Each run below is a few steps of one of 6 hidden systems, one row a step.
seq 1, Z_251, 9 rows:
[[-30  16  12   2  10 -18 -16 -24   8   1   7  21  -5  -7 -19  -1  -9 -40]
 [  8   3  11  11 -21 -32 -29 -12  13  -1 -22   0 -23  -1 -13  17 -24 -14]
 [ 36  -4 -17   7 -34  -3   2 -23   2 -16 -30   7 -17   5  -6  13   6  18]
 [ 24  -5 -34  10 -19  41  -5  -4 -17  -4  -9  14  19   5  -5  -2  13  -6]
 [ 15 -28 -11  -8  11  21 -16  42  -6   2   5  -2  25   4 -11  -9   6 -15]
 [ -2 -20  13 -24  22 -23  13  28   8 -16  19   2   4  17 -27  -7  23  -3]
 [-26  20  17  -2   9 -21   3 -24  -6 -11  30   6  -2  25 -28   0  10 -16]
 [  4  24   8  22  -1 -17 -31 -27   1  -4  13 -15  -9   4  -9  17 -27 -23]
 [ 42  -8  -5  16  -1 -10  -8 -28  23 -20 -21  -7  -9 -16   5  18 -14  -4]]
seq 2, Z_71 (9 x 18):
[[ 16  -6  -8 -10 -14 -16 -14  34  -3  16   4   2 -19  12 -41  -1   6  -4]
 [-10   1  11  25  -1 -21 -12   8   3 -36  14   6  13  29  -6  12  -2 -33]
 [  6  25 -20   9  15   4   9 -46  -4 -22   4   6  12   0  26   9 -12   0]
 [ 37  -4  -3 -13   1  12  18 -16  20  15 -22  -3 -24 -30  -2  -1   7  15]
 [-12 -28  42   0 -20  12   2  24  15   7 -25   2  -2  -6  -8  -4  15  -8]
 [-43   7  -5   3 -12  15  -4   8 -29   0   8  14  25  24  13  -9   7   2]
 [ 19  20 -49  -4  10   1   9   8 -17  10  32  -1  -6   9 -12  -6   2   8]
 [ 42  -7   9   1  22 -12  -3  16  24  -8  12 -13  -9  -7 -20  10  -4 -30]
 [ -7  -5  38  -8  14  -5 -14 -26   6 -26 -21   4  22   5  16   9 -10 -18]]
seq 3, Z_481:
[[-29  -6 -25  23 -16 -18 -23  25 -13  12  11 -13   1   6   7   0 -17  18]
 [-20  -8 -23  -2  32 -32   4 -23  12  -3  13  -9  -2 -22   5  -5  -8  19]
 [  3  -7  12  -3  39  21  -7 -21  13  -3   6  -7  22 -24   5  -4  -7 -30]
 [ 19 -18   6   8 -16  40 -28   4  -6  22 -14 -27  11 -13  -6   2  -4   5]
 [-11 -16  11  -7 -17 -12   0  13   6  30  -2 -20 -28 -13 -27  -6   9  29]
 [-38   5  18  -7  22 -26   3  27   8  14  20   3  -7  -2  -2  -7  -6 -17]
 [-10  -2 -28  13  20  -8 -30  18 -10  -4  11  -7  26   0  23   3 -31 -14]
 [ 11 -27 -30   5  11  -3 -19 -31   6  -5  -5 -21  11 -20  -9   1   0  23]
 [ -8 -10  29  -4  12  18   3 -31  19  14   1 -10  -4 -28 -29  -8  18 -12]]
seq 4, Z_171:
[[ 25 -10 -26  17 -25 -20 -16  19   9  -1  -6   8 -21   3 -30   9  -1 -10]
 [-26 -16  11  41 -10  -2   7 -20  18 -21  14 -12   2  -3 -18   4  22  -5]
 [-23  12 -15  17  13  26  -3 -26 -10   5   3  -5  22 -15  38  -3 -18   2]
 [ 39  -4 -15 -10  15  10  -3  19  10  21 -14 -10  -8 -29  21   2 -21   6]
 [ -3 -27  34 -15   2  -4   2  26  18  18   0 -11 -14 -11 -31  -7  19  -2]
 [-48   9   6  -4 -11   0 -26  -2 -25  18  13   3  12  17 -20  -8   0  -7]
 [ 15  21 -38  19  -7 -18 -29 -12 -12   0  11  -4  -6   6   3  13 -30  -8]
 [ 23 -16   5  22  15 -15   6 -18  37 -26  -1  -8  -7 -24  -3  11   1 -16]
 [-31 -25  22  -3  10  25   2 -15   9  -3 -22   7  23 -22  13  -9  10  -3]]
seq 5, Z_285, 9 rows:
[[  7 -18   4   6  17  -8   4  47  13 -22  -2   8  17   4  22   2  -5 -21]
 [  0 -14   0   2  13   6 -39  -1  -5 -13   4   3  30   7 -22   3  -6 -40]
 [ 13  -4   3   4 -14   7 -20 -48  -1  -8  -5  -8   0   3 -40   7  15   3]
 [ -4  10   9   6   2  -4  23 -45   8  -1   5 -18 -17 -15   7   5   7  34]
 [-16  36  -5  -7  12  -5  26   5 -14  13  13   4 -10   0  40  -3 -18  15]
 [  4   8 -16 -14 -10 -10   9  46 -11   2  -9  34  -3  18  13  -2  -3 -12]
 [ -5 -37   0  16  -7  -6  -8  29  21 -17 -16  16  10  -4 -13  -2  14 -29]
 [-13 -15   8  32   1  24 -30 -22   6  -3   6 -20  17 -15 -17   3   0 -22]
 [ 25  17  -6   6 -10  30  -8 -40 -15   9  10 -24  -1   2  -9   8   2  18]]
seq 6, Z_251, 9 rows:
[[ 19  -9  18   8  -7  25  36 -19  18 -17  -4   6  -6  -5 -12  -1  38   0]
 [-38  -9 -12  30 -10  11 -15   3  -9 -20   4  15  31   9   8   0   3 -23]
 [  9  -7 -31  -6  15 -36 -20  33   3   8   7   0  -6  -3  -4   1 -23  -8]
 [ 30  16  19 -35   5  -7  25  -9   6   0  -8  17 -22   7 -16   0  14  -3]
 [-17   7  28   6 -21  22 -20 -30 -19 -10  -8   0  20  23  -8   6   6  -7]
 [  7 -22 -27  26  -2 -11 -35   4  -1  -1  11 -32   8  -3 -13   7 -14  11]
 [ 38  -5 -20   1  17   2  34   6  25  -6  12   6 -16 -19 -11  -2  19  -4]
 [-18   8  19  -2   3  20  12  -4  -1 -18  -9  35  17  10   7  -4  11 -39]
 [-23 -14  -6  -7  -2 -31 -45  12 -13  -1  -8  -1  14  14  -5   4 -24  -4]]
seq 7, Z_171, 9 rows:
[[-10   7   3  17  22   9  -6  34  -7  -6  33  -9  22  11  17   0 -12 -28]
 [ 33 -14  -5  -7  22  15 -31   0  -9  -6  11 -25  29   7  -8   7  -9  -6]
 [ 21  -6   3 -26  13  10 -10 -42   3   9  -1  -8  -3 -13 -38  -3  13   5]
 [-14  22  19 -10 -17   4   0 -34   2  20 -23  23 -22  -9 -11  -2   0 -13]
 [-18  10   9  16 -31 -29  -5   3   4   1 -25   7 -20   3  26  13 -22   8]
 [-21 -20 -18  15  11 -39   9  23  16 -21   4  -2   0  -3  20   1  -5  16]
 [ -9 -22 -30   7  23  16   8  23   3 -13  15  11  30  -7   3 -14  15 -14]
 [ 27 -10 -15   8 -11  52  -9  11 -13  11   3  -9  17  -1 -14  -2  13  -6]
 [ 22  10  20   3 -12  23  -1 -20  -2  25  10 -36 -19  -7 -21   4   6  19]]
seq 8, Z_481 (9 x 18):
[[ 28  20  37  -5 -17  -1  -5  -1  -3  16   2 -18 -26  15 -20  12  -4  -1]
 [-13  -3  37   2 -16 -36  -5  26   1 -15  -4  -4  -6  30   3  12  -4   4]
 [-38  -4 -13  -1  -3 -32 -13  -5  -8 -20 -19  27  13  14  21   2 -15   3]
 [  3  -1 -39   9   8  -4  -2 -30  11 -13 -22  29   3 -23  13   1 -12 -13]
 [ 28 -14 -10  21   0  33  24  -8  22  -9  -8   7   0 -26  -3  -1  22 -15]
 [  2  -1  12   6 -20  47  26  15  -9  16   9  -7  -1   1  -8  -9  30  12]
 [ -5  31   4 -20  -6   1  15  18 -22  30  20  -6 -18  18   1  -6  -2  24]
 [ 17  20   1 -21  25 -40  -2  14  -6  -9  20  -4  -6  23   5   9 -21  -1]
 [ 11 -13   0  -4  13 -22 -26 -14  -4 -40  -2   3  27  24  -6  12  -8 -14]]
seq 9, Z_476, 9 rows:
[[-16  -6 -25  26  -6  21 -18   2 -16   7   5 -24  22  -3  26  -1 -14  24]
 [-11 -26   1 -19  12  -1 -18  23  -2  28 -14 -21   6 -22  11 -10 -14  26]
 [-28 -25  29 -18  25  -6  -6  11  17  13   2  -3   7 -19 -23 -13  10 -17]
 [-28 -13  -4  10   6 -27  -9  -6   5 -19  26   5   6  14 -40  -2  17 -14]
 [ 18 -14 -23  28 -13 -34  -4  10  10 -25   8 -11 -11  13 -15  14   2  11]
 [ 27  -6   7  35  -6  -3 -11   8  21 -12  -9 -21  -7 -14  23  18 -22 -11]
 [-15   2   1  18   0  16 -36 -10  -6   3 -16  -3  22 -10  25   7 -31 -22]
 [-27 -20 -35 -10  -3   4 -27   2 -14  19 -22  14  15 -16   0 -14  -8   6]
 [-18 -28 -20   2   5   5  14  24  17  22   4   7  -8 -31 -17 -18  20   5]]
seq 10, Z_285:
[[ 57  -9  11  -8   2  -4   5  27  11  -1  -2 -23 -15   4  -2  10  -3  13]
 [  7 -20   4 -19  42 -23 -14   0  12 -14  -3 -13  18 -11  16   3 -18   0]
 [-22   1 -15 -30  19 -19 -34 -17 -20  12   8   8  13   9 -26  -7 -11  -4]
 [ -7  -2  -2 -12 -21 -13   3 -14   4  22 -10  10 -30  -7 -41  -4  16  14]
 [-19  -8  10  17  -6  -3  17   6  24  24  -8 -15 -27 -36  17  -2  -6  18]
 [ -3   9 -23   9   7  18 -11  35 -15  28  10 -13   7 -12  29  -2 -27   3]
 [ 37 -20 -20 -21   0  16  -5  37 -12   7  -2   2  14  13 -16  -5  11   2]
 [  4 -41  33 -19  17  -3  -5   5  16 -12 -12 -11  15  -6 -20  -2  21   3]
 [-29   2  32  -4   8 -10 -34 -24  -9  12   9 -30   6   4 -11   3 -15   5]]
seq 11, Z_476, 9 rows:
[[  5 -23 -23   7  14  -8   1  43  18  11  15   2  -8 -21 -19  -7   5 -15]
 [ -8 -22  16  37  -6  13  -7  20  10 -14  21 -20  12   6 -18   3  16 -17]
 [-10 -22  -6  24  -5 -12 -27 -18  -6 -20   5 -32  19   9   3  10  -7  25]
 [  6 -16  -8  -3  13 -31 -29  -2  13  12 -16 -20  -9 -24   7   7 -31  11]
 [-19  -9  13   9   4 -10 -24  13  18  14 -13  11  -4 -25  -9  -1 -16 -41]
 [-39 -18 -23  29 -13  -2 -11   1   0 -16  -1  21  19   2 -11  -5  12 -19]
 [  0 -24 -49  27  -1  -7   4  17   6 -11  10 -12   6 -10   6  -2   5  25]
 [ 10 -15   5  20  14   7  -7  36  15  12  14 -36  -2 -19  12   4 -15   1]
 [-23 -19  31   6   9   6 -38   4  -3   2  -2 -21  26   3   0   2 -10 -15]]
seq 12, Z_71, 9 rows:
[[  7   1 -19  40  -1   2   5  16   3 -16  13 -20   6   0  37  12 -14   9]
 [  3  -6  -7   0  39  -1  18   8  18   5   8 -17   1 -33  34  -3 -14  11]
 [-19 -18  17 -24  27  -1 -18  -2   9  31  -9 -16   3 -34  -4 -11 -11   2]
 [-30 -18   5 -10 -14 -16 -40  -3 -18  14  -7 -13   8  12 -18  -2  -6  20]
 [-15   7 -14  24 -19 -32 -10  -1 -13  -8  22 -17  -9  27  -9   8  -2  27]
 [  8  23  -8  36   4 -17   8   0  13  -5  24 -16 -21  -9  18  15 -20  -6]
 [  6  -3   1  11  16  -6  -6  -3  24   4 -21  -2  -4 -36  36   8 -32 -10]
 [-29 -34  -3 -10   8  -6  -8 -10  11   9 -32   2   9 -31  10 -10  -3  19]
 [-38 -23  -4   9 -13   6 -12  -5  -7  20   7 -19   4  -7 -24 -11  14  28]]

Which system made each of these runs?
seq 13:
[[ 10  13  13 -44  -3  -8   3   9 -24   0 -12  24   3  35  -4  -1   4   2]
 [ 35   0   1 -24   4   9  29 -22   8 -13 -14  22  -8  -2 -15  -2  25  -2]]
	Z_476
seq 14, 2 rows:
[[ -7 -21 -34  15   0  -4   6 -25  15  -2 -20   1  -3 -35   9  -4   1  22]
 [  0  -8   8  -6  23  29  30  -4  22  13   4   7  -4 -36  -4 -14  19 -16]]
	Z_481
seq 15:
[[-28  18  11 -13 -11  17  15 -11 -19   7  12  25   3  20 -23 -12  26 -10]
 [  6   3 -15  -9 -11 -10  36  -7  -6 -16   9   7 -10  21  -5  -1  29  38]]
	Z_476
seq 16 (2 x 18):
[[-17  20 -12   2   1 -25  -9 -35  -5   3  23   3 -14   8 -38   1   3  -4]
 [ 27  22  10  27 -13   7 -14 -13  11   5   3  -7 -20  -6 -13  17 -17 -34]]
	Z_251
seq 17, 2 rows:
[[ 13  15  -1   5  -2  -7 -15  -6 -15  15  27 -40  -9  12  -6   9 -16  30]
 [ 16  11  19   5   1 -35  -3  23  10   2   0 -20 -22   3  19  15 -28   6]]
	Z_71
seq 18:
[[-23 -12  10   0  17 -15 -23   5  -3 -26   3  12  30  19  -4   2  -4 -33]
 [ 20 -23 -48   3   1 -14 -21  -8  -1 -18  -3   8  13   2 -23   3   4   2]]
	Z_476
seq 19, 2 rows:
[[-26 -24 -27   7 -20  -3 -25   6  -9   9  -6  15   7   1 -34  -9  13  -6]
 [ -9 -32 -20  29 -12  -6  16  10  24  -3   2 -10 -12 -22 -11  -4  22  22]]
	Z_476
seq 20:
[[-22   9   4   0  -1 -39   3 -30  10  -6   9  13 -23   4 -31   2   7  -6]
 [-19  23  -5  19  -8 -11  11 -20  17  20  -4  15 -33 -29   6   1 -13 -12]]
	Z_285
seq 21 (2 x 18):
[[ 19 -14 -38 -22  20  26 -12  11 -19  15   1  -3  24  -8  -2 -11  -1   7]
 [  7 -14  11 -11   0  27  -2   8   1  36  10 -18 -10 -19 -37 -11  19   5]]
	Z_476
seq 22, 2 rows:
[[-33  11  34  16  13 -20  -7 -25   7  -8  29 -20  -3   5 -12   5  -1 -10]
 [ -9   1  -8  -2 -12 -51 -24   2  -9 -20  -8   8  -3  29  -1  13 -18   7]]
	Z_476
seq 23:
[[ 50   0 -22 -11 -16  28  -5 -19  -7   6 -22   6  -5  -4 -13   4   6   6]
 [ 20 -26  25  -5 -14   2  24  27  14 -21 -15  11  -3  13  -8   3  31   3]]
	Z_71
seq 24:
[[ 11  16  -7  39 -33 -13  -3 -24  12  -8  -2  -2 -27   0  -8  16  -6  -4]
 [ -6  16  -4  32 -26  -3   3   1   2  -4 -18   2  -9  -4  46  13 -25   5]]
	Z_476
seq 25:
[[-44 -22   0  14 -11   1   2  30   9  14   4  10  -2 -11 -18 -14  17  -8]
 [-21   5 -25  33 -15  17 -25  18 -19  12  24 -12  12   5   1   0 -11  -5]]
	Z_171
seq 26 (2 x 18):
[[ 45 -17 -11 -19 -12   8   3   7   2 -15 -34  24   3   5  -4   4  10  -3]
 [ -3 -19 -10 -19 -11  19 -12   1 -21  -7  -7  17  27  21 -28 -10  26  -2]]
	Z_251
seq 27, 2 rows:
[[ -1   8 -19  10  -9  26  48  -7  -2  -3   8   9  -7  -4  16  -6  24  26]
 [ 22   3   3  -1   7  38  18  32   6  31  12  -4  -9 -21  -6  -9   7 -18]]
	Z_71
